128 stands for zero in the data rows.
Some points, one per row:
[156  94  79 125 176 157  93 123]
[ 85 152 140 146 168  45 126 114]
[ 83 165 148  76  60 128 124 138]
[110 125 125 140 101 106 140 157]
[255  99 122 106 159 180 100  75]
[108 166 176 107  66  82 175 168]
[ 85 136 147 155 117 125  91 137]
[194 100  57  92 158 208  43  74]
[101  85 143 106 110 138 121 124]
[136 121 140  71 109 153  69 130]
[ 81 164 148  97  88 115 108 102]
[108 155 129 149 104 117 139 108]
[141 107 170 137  60 121  91 152]
[ 72 120 123 129 143 128 121 106]
[113  78  88 131 135 137 101 129]
[212  59 121 143 189 168 154  85]
[147 128 150 132 143 135 135 115]
[119 136 162 147 106 103 153 122]
[192 113 116  97  85 160 153 182]
[ 39 169 137 164 154 134 103  95]
24 more points follow, each with its number after it:
[ 53 129 158  75  67  96 136 129] 0
[161 163 119 157 166 137 129  70] 1
[136 147 148 132 113 151 135 132] 2
[203  71 178  51 108 160 131 151] 3
[134 119 125 116 149  98 123 118] 4
[ 59 140 125 123  69  99 166 153] 5
[111 130 184 117 109 158 129 142] 6
[ 56 131 136  99 108  71  83 168] 7
[169 101 125 156 150 154 123  84] 8
[103 138 126 137 125 109 143 149] 9
[144 136 112 134 144 119 129 136] 10
[ 60 150 134 110  88 110  92 177] 11
[111 126 104 158 123 146 133 106] 12
[144 164  79 137 106 131 102 142] 13
[168 109 109 138 150 146 179 137] 14
[120 117 148 108 120 151  91 118] 15
[135  90 108 105  99  79 114 134] 16
[ 58 133 150 153  87  98 152 170] 17
[132 185 120 122 155 183  89 127] 18
[201 112 119 129 163 188 131 104] 19
[152  99 169 105  84 114 150 156] 20
[108 146 105 187 209 133 116  69] 21
[101 149 102 158 177 122 157  98] 22
[ 99 126 133 136 127  65 132 148] 23
Which of these numbered points is nearest to each point below, looking only along the 3 directions in which the first points spread most? Its number follows each.
[ 48 119 160 161 112  83 137 160] > 17
[216  54 125  97 144 171  83 114] > 19
[ 58 201 108 161 121 125 138 124] > 7
[200  99 128  61  70 199 114 125] > 3
[145 118 110  95 114 132 127 153] > 16
[187  87 128  91  97 166 187 152] > 3
[202  58  98 152 163 181 107  85] > 19
[235  59  96 116 179 127 130 105] > 19
[132 130  93 167 139 136 125 109] > 12
[130 130 114 150 151 172 148 136] > 10
[142 133 120 111 175 109 158 122] > 10
[154 100  99 183 147 122 161 141] > 14
[104 161 153 139 137 132 150 135] > 9
